In the rows, zero is written as 128.
One turn or mirror swaps these rows in pairs. Which row does each one swap with?
Mera: [133 133 138 115 133  77  96 133 117 134 158 112 132 165 139  97 130 118
 135 139 129 133 166 101 139 110 135]
gisiz: [141 144 125 145 145 131  81 135 136 124 135 154 135 177 140 100 121  92
 148 135 139 147 177  91 144 131 129]
piz: [153 133 144 110 127 115  86 137 117 110 174 167 129 167 127 105 134 126
 140 140 129 125 143 102 140 107 140]
sadu: [141 118 144 125 132 110  79 119 131 108 115 108 129 142 127 123 149 116
 109 147 115 115 159 105 115 141 121]
koz: [122 139 123 136 137 125 111 118 125 110 121 154 117 139 127 114 148  96
 155 134 138 116 155  90 146 155 126]
tudal: [161 142 112 127 115  97  93 145 129 127 143 151 101 131 113 119 123 112
 113 155 144 109 155 114 132 122 137]
rubi: [144 131 136 111 140 112  98 140 130 100 116 112 113 162 161 115 151 126
 148 120 140 142 181 105 146 137 127]
tatup: [149 127 145 143 137 102  83 131 104 119 145 151 140 181 118 115 171 123
 148 130 136 114 148 101 125 130 110]
kan: [157 133 117 125 125  92  89 119 145 128 131 119 117 168 159 127 166 121
 158 139 156 117 163  79 131 128 131]
lumi: [122 137 127 136 137 125 101 118 126 109 113 157 117 140 131 113 141  93
 153 138 143 117 155  93 146 160 120]
pefup: [163 122 134 133 123 110  75 116 102 100 138 156 127 163 113 110 173 134
 153 140 131 120 156 103 119 136 128]
giva: [162 144 102 127 124 101  94 156 112 138 130 148 118 161 110 112 146 123
 144 126 143 119 185 101 144 116 120]
Binin: [145 122 135 135 138 120  86 123 129 108 102 123 140 142 118 121 161 131
 124 129 120 112 150 103 113 139 117]
neb: [148 148 157 146 136 107 108 133 142 127 144 129 100 177 140 117 125 111
 131 140 121 103 149  85 126 117 116]
Mul: [167 140 138 139 143  99  71 139 142 129 109 131 113 173 151 123 151 113
 139 128 164 118 161  90 133 132 128]
kida: [146 122 121 141 134 122 107 144 110 129 141 159 136 147 113 112 140  97
 114 160 134 131 149 112 132 147 117]
serer: [159 124 140 137 133 105  80 125 103 112 138 150 141 175 117 114 176 134
 153 133 132 118 151  96 121 125 115]
Bodo: [143 105 130 145 130 112 102 127 150 114 130 127 104 169 147 109 137 113
 162 132 111 108 168  90 147 114 123]
bofod: [149 113 116 120 110 102  86 123 140  98 146 134 104 132 132  99 134 119
 158 155 112 126 172 107 133 129 151]
lini: [156 147 115 123 112 101  94 138 128 125 146 154 100 132 117 116 133 115
 108 157 149 111 151 107 123 122 136]
Zerun: [156 154 125 130 121 101 106 133 135 121 146 147  91 148 128 117 124 110
 105 151 132 108 146 101 119 122 137]
Fizo: [149 134 152 128 136 105  85 137 128 101 174 160  97 167 123 105 134 121
 138 149 126 125 168  85 141 126 141]
vobif: [134 139 136 114 145  82  94 136 117 135 152 111 126 180 144  95 132 114
 138 134 121 134 168  96 133 111 130]
gom: [149 126 125 124 138 131  71 129 138 120 111 135 132 156 149 108 127 108
 161 125 151 138 158 115 151 123 137]
vabus: [147 112 111 118 109 104  86 123 136 103 144 132 103 134 129  96 135 117
 156 154 108 124 171 109 142 133 148]
tosun: [155 121 100 128 130 119 100 138 149 107 125 122 127 173 142 125 154 111
 115 127 131 141 158 120 113 117 133]
bozug: [160 135 127 130 122  94  80 131 148 122 129 115 120 177 155 130 164 122
 144 135 159 120 172  84 139 125 125]
Mup: [135 131 148 134 142 110  78 142 144 102 156 151  88 162 116 109 132 111
 145 135 124 108 179  81 146 135 149]
Sif: [151 133 131 118 141 104  97 151 120 125 123 124 114 173 146 117 156 131
 150 115 137 138 195  94 147 131 122]
rado: [131 123 147 122 133 104  87 117 135 106 115 108 130 142 126 120 148 112
 107 148 122 115 162 100 114 142 124]
gil: [166 140 114 128 111  98  96 144 127 127 148 153 101 135 117 117 129 113
 116 153 149 106 150 109 128 124 137]
gofas: [124 149 145 136 139 115 108 127 110 104 125 138 132 147 128 111 137  85
 141 134 153 135 156 103 144 146 128]
falas: [133 139 127 110 159  90  82 140 123 146 151 141 110 177 146 104 134 113
 145 142 117 123 163  94 134 132 130]
Ripud: [158 141 146 134 127 104  61 119 124 111 118 147 110 168 144 103 136 133
 151 132 126  90 170 103 127 126 126]
fikit: [124 141 120 141 139 110  83 138 153 106 134 135 117 154 101 109 135 109
 140 107 129  98 179 105 133 124 145]
begof: [163 151 126 154 125 123  97 133 135 108 142 172 126 175 143 104 145 120
 146 119 115 114 172  84 131 147 138]
Gibu: [148 121 136 137 132 118  80 128 132 106 105 120 133 139 118 125 160 128
 118 133 123 112 154 101 114 144 117]
sukig: [143 129 108 132 124 118 103 135 151 104 134 118 144 161 130 119 152 115
 114 113 134 134 166 120 113 114 136]
kaza: [161 146 149 119 132 112  77 120 115 115 147 171 133 164 133  94 121 127
 139 130 118 105 154  98 140 111 138]
pidi: [149 129 130 147 135 125 101 149 116 132 142 163 132 147 113 113 138  94
 116 162 133 127 151 109 137 148 123]
dem: [151 117 104 127 130 113 102 135 142 107 129 124 136 172 137 122 154 115
 117 119 133 144 163 121 112 113 139]
funup: [163 118 123 142 119 123 109 136 115 135 155 143 132 152 124 113 144 107
 119 168 127 140 171 106 130 145 122]
vevaf: [139 138 142 118 131  82 103 139 112 125 147 109 134 161 136  93 133 115
 132 136 138 146 169 107 134 106 138]
Febod: [151 131 129 145 134 123 105 152 116 128 146 157 134 147 115 113 142  98
 109 155 130 130 160 106 136 151 118]
Sekit: [145 131 105 132 129 112 102 131 146 104 130 121 145 157 126 121 145 118
 113 107 124 132 167 116 114 111 139]
Mele: [145 122 125 123 136 128  80 130 137 120 108 133 126 153 148 106 126 112
 164 122 156 135 154 116 154 122 142]
Fabo: [149 150 126 139 126 120  98 129 150 108 159 165 122 185 143 101 139 103
 132 140 122 114 173  78 136 143 149]
lufa: [138 126 145 103 138 119 103 127 132 103 112 107 111 153 159 115 138 124
 141 126 140 140 160 107 139 136 138]
bon: [139 150 123 134 132 108  98 121 153 111 165 162 115 174 147 104 142 107
 125 141 128 110 174  79 142 148 150]
Fiv: [147 108 117 126 114 105  88 123 145 109 139 129  92 152 143 101 130 111
 165 152 112 117 173  98 144 130 142]
Gok: [147 129 140 139 142  98  86 129 105 117 142 147 140 180 117 121 177 116
 150 132 140 109 148 101 126 126 115]
sosi: [162 124 150 120 128 112  94 139 121 104 173 160 107 171 125 110 137 120
 135 156 122 134 154  94 140 116 144]
Mok: [147 142 136 139 148  97  60 146 137 113 105 136 115 174 138 119 145 102
 137 130 165 123 155  89 144 136 132]
Gaku: [154 149 127 124 116  96  99 135 135 122 144 152  94 134 119 119 119 111
 111 152 138 109 149 104 119 125 138]
muru: [142 107 111 120 111 104  90 118 142 108 142 128 104 144 141  98 132 116
 159 154 111 124 169 102 144 125 145]
Veni: [147 116  98 116 148 120  84 138 138 122 119 146 101 186 152 114 155 112
 140 144 121 133 157 101 134 141 129]
Sisi: [165 140 107 123 114  96  96 146 127 128 138 151  99 133 112 112 129 115
 117 152 147 110 155 107 134 123 134]
fid: [158 147 128 145 136 118  93 128 149 107 148 178 118 174 145 104 143 111
 130 129 116 112 172  79 131 140 139]
Vogi: [145 121 134 136 130 116  93 124 124 109 111 121 134 140 120 123 154 128
 124 133 120 110 142 107 107 137 114]
Rok: [143 130 108 132 129 109 100 135 150 107 139 118 143 157 121 113 143 113
 118 105 125 130 162 116 116 114 138]
razun: [160 120 127 140 127 128 107 139 113 133 151 141 131 152 125 112 139 104
 111 169 119 139 168 108 136 147 118]
Ludot: [139 132 104 128 130 112 102 130 150 102 131 120 148 157 130 118 148 115
 115 108 132 133 162 112 115 115 137]
saz: [123 137 126 138 140 125 108 120 126 108 115 157 119 136 131 113 146  99
 152 134 141 115 155  89 145 154 124]
Sula: [138 125 134 106 134 131  93 124 133 107 117 120 120 145 153 111 133 123
 152 119 155 131 150 111 149 126 139]
lapaf: [136 143 150 126 128  85 103 131 103 114 141 113 136 159 135  95 140 106
 133 138 143 149 171 109 140 121 138]
Resu: [132 138 124 133 135  98 106 120 146 114 167 156 119 178 147 104 147  96
 128 144 135 106 167  81 142 133 152]
gop: [151 125 141 142 142 100  81 136 104 118 144 151 142 177 118 116 175 122
 148 132 142 114 147 100 123 128 116]
rago: [161 144 132 129 127  97  74 133 140 124 111 116 113 177 151 122 155 118
 142 133 162 117 165  89 133 130 127]
dalud: [152 120 123 123 108 102  82 115 127  93 142 140 111 135 126  99 148 119
 156 157 118 135 170 105 129 141 151]
kag: [155 145 148 118 130 106  82 130 120 121 153 172 134 169 126  96 122 127
 145 125 119 112 149  98 135 107 141]
rogu: [120 142 135 135 144 121 107 126 126 108 121 151 122 139 129 110 136  88
 150 140 145 119 155 101 148 155 130]
balir: [134 137 141 119 133  82  98 138 114 126 153 105 134 161 130  98 129 113
 130 133 130 144 165 105 140 108 131]

Sif is swapped with Mup
Mera is swapped with muru
Veni is swapped with neb
Bodo is swapped with falas
lufa is swapped with sosi
rado is swapped with funup
Ripud is swapped with gisiz
giva is swapped with fikit
dalud is swapped with lapaf
Sula is swapped with piz
Fiv is swapped with vobif

